Turns in one plane each, and the order they were made in; the first pair answered:
turn P:
[-1.21, +1.43, +1.22, -0.22, -0.93, +1.30, +1.55, +0.84, -0.76, +0.35, +1.24, -1.19, -0.13, +0.56] -> [-1.28, +0.37, +1.12, +1.06, -0.87, +1.56, +1.59, +1.14, -0.01, +0.73, +1.77, -0.22, +0.01, +0.65]
[-1.74, +2.34, -2.51, -2.08, +0.63, -0.77, -0.20, -2.01, -1.29, +0.50, -0.21, -2.57, +0.12, -2.02] -> [-2.16, -0.78, -3.34, +1.27, +0.96, -0.62, +1.40, -0.56, +1.43, +2.67, +1.41, +0.06, +0.90, -1.82]
[+1.88, -0.17, +0.62, -0.62, -3.09, +2.50, +1.70, -1.04, -1.72, -0.35, -0.50, +0.90, +0.29, +1.09] -> [+1.10, +0.41, +0.42, -1.56, -2.97, +1.45, +2.51, -0.81, -1.64, +0.77, +0.42, +1.35, +0.56, +0.75]
[+0.67, -1.35, -2.14, -0.62, +1.64, -2.19, -0.88, -0.01, +2.02, -1.39, -0.42, +4.75, +1.29, +2.56] -> [+1.69, -0.76, -1.53, -1.06, +1.50, -1.12, -2.46, -0.84, +0.97, -3.56, -1.75, +3.58, +0.73, +2.69]
turn U:
[-1.40, +1.87, -0.48, -1.62, +0.35, -0.25, +1.25, -0.42, +0.09, +0.16, +0.29, -2.08, -0.27, -0.67] -> [-1.33, +1.39, -0.98, -0.85, -0.47, +0.80, +1.93, -0.83, -0.09, +0.40, +0.43, -1.79, -1.23, -0.31]
[+0.44, -0.29, +1.42, +0.61, +3.59, -0.92, -6.19, +1.31, +1.86, -1.69, -3.10, -1.05, +0.82, -1.35] -> [-0.50, +1.68, +1.10, -2.04, +3.48, -1.81, -6.05, +0.27, +0.36, -0.71, -2.77, -1.74, +0.42, -2.07]
[-0.36, +0.62, +1.20, +2.64, +0.44, +3.60, +2.55, +0.29, +0.60, +0.16, +0.42, -3.97, -0.41, -1.47] -> [-0.06, +0.27, +1.53, +3.02, +0.90, +3.37, +2.14, +1.04, +1.34, -0.16, +0.19, -3.62, +0.13, -1.16]
turn B:
[-1.83, -0.81, +0.31, +0.63, +3.91, -1.05, -1.66, +2.06, +1.38, +2.49, +0.27, -0.37, +0.30, -1.74] -> [-0.90, -2.81, -0.82, +0.22, +1.74, -0.97, -0.75, +0.88, +0.62, +3.08, +2.11, +3.08, +0.09, +0.81]
[+0.20, -0.63, -1.17, +1.32, -3.40, +1.50, +3.88, -0.84, -0.40, +0.74, +3.01, +1.99, +0.31, +1.86] -> [+0.21, +2.43, -0.58, -1.64, -3.53, +1.89, +2.61, -2.03, -2.93, -0.73, +1.42, -1.05, -0.69, +0.72]
[-0.63, -0.12, +0.41, +0.97, +1.17, +0.07, +0.56, +0.87, +1.82, +2.96, -0.26, -0.49, -0.83, -2.29] -> [+0.00, -1.48, -0.41, +0.38, -0.68, -0.13, +1.46, -0.03, +1.12, +3.29, +0.73, +2.09, -0.77, -0.55]
[+0.31, +0.04, -0.11, -2.06, -1.81, +0.51, +0.22, -1.08, -0.25, -0.71, +0.21, +1.12, +0.57, +1.74] -> [-0.12, +1.73, +0.62, -2.35, -0.53, +0.60, -0.22, -0.49, -0.20, -1.55, -0.97, -1.41, +0.78, +0.00]
Then:
Between the rows of a pair lie two turns.
[-0.93, +1.42, -0.08, -2.82, -2.39, -1.10, +3.31, -0.01, -1.87, +0.70, +2.35, +1.08, +0.10, +1.70] -> [-2.34, +2.64, +1.07, -0.50, +0.73, -1.37, +2.77, +2.29, +0.72, +0.86, +0.88, -2.33, +1.32, -1.52]
B B
[-0.44, -0.23, -0.12, +2.59, -1.95, +4.05, +1.83, -0.83, -2.69, -2.15, -1.80, -4.51, +0.14, -1.51] -> [-2.85, -0.91, -1.36, +3.14, -1.67, +0.71, +4.89, +0.71, -0.66, +2.40, +1.69, -1.90, +1.64, -1.68]
P P
[+2.38, -4.53, +0.34, +1.27, -0.71, +1.51, -1.60, +0.88, +0.00, -3.91, -0.61, +2.68, -0.97, +1.79] -> [-0.38, +1.49, +1.73, -1.98, +2.02, -1.06, -1.60, +2.38, -0.29, -3.87, -1.80, -3.32, +0.26, -2.14]
P B
[-1.42, +0.97, +0.97, -2.69, +3.68, -3.22, -1.14, +0.20, +0.54, -0.55, +1.57, -0.45, +2.70, +2.04] -> [-2.29, +1.49, -0.01, -3.72, +0.56, -0.75, +1.13, -2.53, -2.53, +1.05, +2.59, -1.08, -0.07, +2.21]
U U
[+0.36, -0.12, -1.02, -0.41, -0.86, -0.24, +1.45, -1.41, -0.81, +0.60, +1.60, +1.15, -0.62, -0.21] -> [+1.08, -1.41, -0.78, +1.23, -0.54, +0.14, +1.17, -0.65, +0.45, -0.11, +1.44, +1.68, -0.01, +0.28]
U U
[-0.51, -1.92, +0.18, +3.54, +1.20, -0.94, -0.24, +3.72, +1.71, -0.05, +0.75, -0.38, +2.76, +0.92] -> [-1.06, +2.64, +0.56, -2.02, +0.62, -2.20, -0.70, +2.26, -1.63, -1.08, +0.46, -3.15, +2.82, +0.32]
P P
[-1.98, -0.41, -1.48, +2.23, +0.58, +2.88, +1.28, -0.22, -0.57, +3.46, -0.32, -2.12, -2.09, -2.44] -> [-1.03, -1.34, -2.21, +0.64, -1.21, +2.80, +1.56, -1.84, -2.29, +3.32, +0.65, +0.19, -2.97, -0.19]
B B
[-2.10, +1.24, +2.87, +3.06, +2.36, +0.84, -2.43, +0.07, +0.38, -0.32, -2.86, -3.35, -0.80, -3.05] -> [-3.44, -0.59, +1.41, +4.10, +1.63, -2.00, +0.61, +1.46, +2.84, +3.26, +0.98, +0.85, +0.63, -1.85]
P B
[+0.94, -0.23, -0.15, -1.86, -0.82, +0.66, +2.58, +0.57, +1.03, -3.20, -0.34, +0.38, +2.34, +1.59] -> [+0.03, +0.40, -0.46, -1.96, -0.27, -0.08, +3.48, +1.18, +1.54, -2.16, +0.43, +0.24, +2.65, +0.63]
B P
[+0.78, -0.15, +1.18, +0.91, +1.98, -1.76, -3.42, +1.34, +2.14, -3.05, -2.25, +0.28, +1.42, -0.06] -> [-0.92, +0.53, +0.49, -0.46, +1.85, -4.11, -1.48, +1.89, +2.60, +0.01, +0.03, +1.30, +2.33, -0.58]
P P
[+0.18, -1.25, -1.08, +1.41, +2.20, +0.60, -1.06, +1.84, +0.82, +0.78, -0.94, +0.59, +1.03, -0.54] -> [-0.46, +0.48, -1.13, -0.87, +2.23, -0.51, -1.28, +1.17, -0.15, +1.59, -0.60, -0.23, +1.08, -1.27]
U U
[-0.43, +4.50, +1.95, -2.84, +3.28, -3.10, -1.33, +2.83, +1.75, -1.38, -1.06, -3.92, +2.54, -0.90] -> [+0.62, -1.62, -0.71, -0.35, +0.16, -3.99, +1.59, +2.03, +3.27, +1.83, +3.52, +4.43, +2.50, +3.43]
P B
[-2.91, +1.21, -1.60, -0.11, +1.75, +0.13, +0.36, +1.47, +1.79, +2.70, +1.46, -0.94, +0.63, -2.54] -> [-1.32, +0.48, -2.48, -3.10, -1.16, +0.19, +0.33, -1.32, -0.99, +2.42, +2.79, +1.99, -0.29, +0.52]
B B
[+0.33, -0.02, +1.39, -0.20, +0.67, -2.67, -0.75, +1.30, +1.70, -0.02, +1.06, +1.90, +1.89, +2.63] -> [-0.05, +1.49, +1.48, -2.17, +0.44, -3.18, -0.85, +0.44, +0.00, +0.18, +1.19, +0.79, +1.25, +2.02]
U B
[-1.52, +1.61, -0.29, -2.24, +2.72, -2.42, -3.35, -1.17, +0.27, +1.96, -0.53, -0.14, -0.41, -2.23] -> [-2.12, -1.16, -1.46, +1.24, +1.54, -0.88, -1.36, -1.73, +1.09, +4.19, +0.90, +1.70, -1.47, -2.21]
U P
[+2.39, -0.02, +0.86, +3.00, -2.03, +1.99, +2.03, +2.42, +1.41, -3.51, -1.64, -0.47, +1.75, +0.65] -> [+3.11, +0.39, +0.77, +1.09, -3.34, +2.18, +1.73, +0.95, -0.49, -4.23, -1.72, -0.21, +0.85, +1.58]
B B
[-3.20, +2.41, +0.90, +1.65, +0.36, -0.12, +2.14, +0.92, +1.80, +0.08, +0.87, -0.89, +0.83, -2.74] -> [-1.96, +1.54, +1.32, +3.23, +0.94, +0.63, +0.64, +1.13, +2.45, -1.37, -0.50, -1.03, +0.91, -2.53]
P U
[-3.32, +1.02, +0.89, -1.09, +0.40, +1.21, +0.08, -3.17, -0.92, +3.83, +1.52, -0.05, -2.15, -1.08] -> [-1.94, -0.63, +1.23, +1.30, -0.31, +3.65, -0.07, -3.38, -0.73, +2.15, +0.41, +0.12, -3.07, -0.25]
U P
[-1.00, +0.19, -1.36, -1.16, -0.66, -0.48, +0.89, -1.85, -1.50, +1.64, +2.75, +2.26, -0.94, +1.14] -> [-1.02, +1.05, -0.81, -0.97, -1.24, +1.46, +0.95, -2.42, -2.70, +0.67, +1.43, -0.50, -2.04, +0.07]
B U
[+0.41, -1.02, +1.70, +3.25, +1.33, +1.35, -0.28, +1.95, +1.49, +0.24, -1.24, -1.09, -0.29, -1.52] -> [+0.26, +1.77, +2.05, +0.03, +1.82, -0.11, -1.37, +1.70, +0.44, -0.37, -1.78, -2.60, +0.41, -1.96]
U P
[+0.89, -1.06, +0.31, -0.93, -0.73, +0.52, +0.00, -2.64, -0.85, -2.50, -0.01, +1.23, -0.53, +2.49] -> [+0.55, +0.54, +1.37, -0.76, +0.60, +0.44, -0.95, -1.65, -0.50, -3.35, -1.64, -1.30, -0.13, +1.17]
U B
[+0.77, -1.79, +1.01, +3.92, -0.77, +1.58, +1.22, +2.50, +0.73, -1.47, -1.28, -1.16, +0.01, +1.28] -> [+0.52, +2.04, +2.10, -0.35, +0.36, -0.83, -0.25, +2.45, -0.46, -2.75, -2.04, -2.96, +1.31, +0.60]
U P
[-2.31, -3.00, -2.88, +1.82, +0.10, +2.86, -1.33, -1.66, +1.52, +0.22, -0.32, -0.20, -2.49, -1.92] -> [-1.70, +0.08, -1.81, -1.86, +0.63, +1.97, -2.92, -1.86, -0.03, -2.22, -1.78, -2.49, -2.12, -2.23]
U P
[-0.13, -1.45, +0.17, +1.90, +0.38, +1.09, -1.40, +0.23, -0.04, -0.91, -1.34, -0.56, -1.42, -1.11] -> [-0.51, -0.71, +0.63, +0.70, +1.59, -0.39, -2.25, +0.68, +0.49, -1.00, -1.38, -0.57, -0.56, -1.43]
U U
[-1.90, +0.25, -0.61, +1.63, -0.86, +1.92, +4.03, +0.54, +0.30, +4.37, +0.97, -0.14, -1.52, -1.59] -> [-0.27, -0.82, -1.15, +0.66, -2.72, +2.79, +3.65, -0.89, -1.12, +3.42, +1.11, +1.73, -2.20, +0.82]
U B
[+0.20, +1.94, +2.06, +3.08, +1.15, +2.61, +1.89, +1.32, +0.72, -2.55, -2.34, -4.60, +0.47, -2.97] -> [+2.34, +1.77, +2.32, +1.41, -0.20, +3.09, +0.85, -0.07, -1.15, -4.78, -2.98, -3.77, +0.16, -0.52]
B P
[-0.19, +1.81, -0.15, -1.50, -1.62, +0.64, -0.28, +1.03, -0.74, +0.89, -0.23, -0.27, +0.75, +2.13] -> [+0.50, +0.08, -0.17, +0.84, -1.45, +1.89, -0.62, +1.31, +0.15, +0.57, -0.89, +0.33, +0.47, +2.47]
P P
[+2.83, +0.98, +2.85, -0.06, -1.21, +2.54, -0.03, -0.15, -1.24, -3.60, -2.68, -0.60, +0.91, +2.59] -> [+1.62, +2.33, +3.51, +0.40, +1.39, +1.08, -0.23, +1.58, +0.42, -3.19, -3.20, -2.39, +2.21, +0.75]
B U
[-0.07, +1.31, +0.26, +0.33, +1.30, +1.57, -1.52, +0.76, +0.61, -0.56, -0.25, -0.75, +0.67, -1.20] -> [-1.13, +0.93, -0.29, +0.67, +1.48, +0.68, -0.53, +1.14, +1.15, +0.75, +0.85, -0.13, +1.03, -1.20]
P P
[-2.91, +3.39, -1.15, +0.74, +2.02, +1.05, +3.07, +1.62, -0.70, +0.41, +0.62, -3.54, +0.26, -1.24] -> [-0.05, -0.69, -0.76, +4.49, +1.31, +3.86, +0.95, +1.44, +0.26, -2.40, -1.34, -1.55, -0.55, +0.61]
B P
[-0.15, -0.45, -0.23, +1.44, +2.87, +0.25, -1.11, +0.82, -0.52, -0.03, -0.19, -1.23, -0.31, -1.49] -> [+0.57, -1.29, -0.87, +1.58, +2.58, -0.66, -1.05, +1.22, +0.02, +0.65, +0.83, +0.87, +0.18, -0.44]
B U
[-0.90, -0.74, -1.35, -0.47, -2.30, +2.40, +0.91, -2.15, -3.00, +2.55, +1.93, -0.39, -2.23, -0.68] -> [+0.69, -0.58, -0.52, -0.50, -2.63, +3.38, +0.22, -2.31, -3.78, +0.20, +0.73, -1.36, -2.33, -0.12]
U P
[-3.85, -1.47, -1.47, -0.16, +2.91, -3.50, -0.54, +1.16, +2.92, +0.79, +2.54, +3.47, +2.26, -0.42] -> [-1.46, -1.58, -0.04, +0.50, +4.31, -1.29, -4.85, +0.63, +2.54, -3.21, -1.14, +1.37, +1.63, -0.72]
P U
[-0.66, +1.10, +0.07, -0.65, +1.06, +0.75, +2.66, +0.94, -0.76, +0.77, -0.05, -2.81, -1.74, -1.29] -> [-0.18, -0.68, -0.37, +1.41, +0.39, +1.38, +3.31, +1.19, +0.23, +1.42, +0.65, -1.41, -1.76, -0.64]
U B
[+1.97, -2.32, +1.96, +3.28, +1.58, -2.71, +1.60, +5.05, +5.11, -2.56, +1.09, +2.68, +3.93, +2.79] -> [-1.29, +3.40, +1.27, -4.00, +3.03, -6.64, +0.78, +3.21, +2.16, -0.14, +2.25, +0.37, +4.44, +0.27]
U U
[-0.49, +0.38, +2.27, +3.88, +4.42, -2.57, -3.44, +2.79, +3.00, -0.31, -0.10, +0.38, +2.51, +0.74] -> [-2.96, +4.66, +1.39, -1.84, +3.30, -3.95, -2.61, +0.05, -1.04, +2.44, +1.39, -1.42, +0.75, -0.73]
U U
[-0.62, +2.14, -0.89, -1.43, +3.43, -0.63, -2.92, -0.41, -0.13, +0.18, -0.11, -3.82, -0.87, -0.93] -> [+0.80, -2.60, -2.63, +1.14, +1.58, -1.35, -1.30, -0.42, +1.50, +2.08, +3.01, +2.13, -0.10, +2.65]
B B
[+0.91, -1.18, -0.50, +3.14, -1.02, +2.10, +0.72, -0.21, -0.29, -1.74, -1.30, -1.57, -1.12, -1.07] -> [+0.44, +1.59, -0.50, -1.12, -1.47, +0.77, +1.07, -0.94, -2.49, -1.87, -0.80, -2.14, -1.10, -0.98]
B P
[-1.14, +2.15, +2.24, +3.23, +0.71, +0.99, +4.57, +3.32, +1.63, +0.65, +0.64, -4.18, +0.38, -1.81] -> [+1.67, -0.22, +0.38, -0.66, -4.31, +1.21, +5.07, -0.38, -2.32, +0.29, +3.26, +1.29, -0.94, +3.35]
B B
[+2.57, -1.90, -1.80, -3.14, -1.74, +1.17, -1.23, -3.47, -2.84, -3.08, -0.80, -1.27, -2.42, +0.48] -> [+0.41, -2.65, -3.19, -3.01, -2.67, -0.51, +2.63, -2.64, -1.78, +0.94, +2.79, +0.80, -1.89, +0.75]
P U
[-2.40, -0.22, +0.37, +0.88, -1.73, -0.68, +0.28, +0.24, -1.41, -0.91, +1.30, -2.10, -2.79, -4.40] -> [-1.86, -2.70, -0.21, +1.75, -2.90, -0.95, +0.87, -0.02, -1.00, -0.07, +2.87, +0.87, -2.63, -2.88]
B B
[-2.43, +1.15, +1.09, +1.11, -0.49, +2.74, +1.39, +1.75, -1.13, +1.85, +0.62, -4.34, -0.97, -2.56] -> [-2.17, -1.67, +0.17, +2.97, -1.19, +2.51, +2.71, +2.30, +0.17, +3.31, +2.48, -0.63, -0.65, -0.67]
P B
[-1.74, +0.65, +1.65, +0.59, +2.24, +0.61, -0.82, +0.71, +1.57, -0.43, -0.24, -1.13, +0.89, -2.96] -> [+0.15, -1.68, +0.12, -1.36, -1.12, +0.83, +0.19, -1.47, -0.41, -0.23, +1.94, +3.81, +0.03, +0.91]
B B
[+1.68, -1.08, +0.11, -0.35, -0.18, +1.49, +0.06, +1.43, -0.06, -0.35, +0.31, +2.35, -0.59, +3.31] -> [+0.78, +1.86, +1.34, -0.77, +1.78, +1.67, -1.00, +2.21, -0.20, -1.29, -1.76, -2.19, -0.43, +0.80]
B B
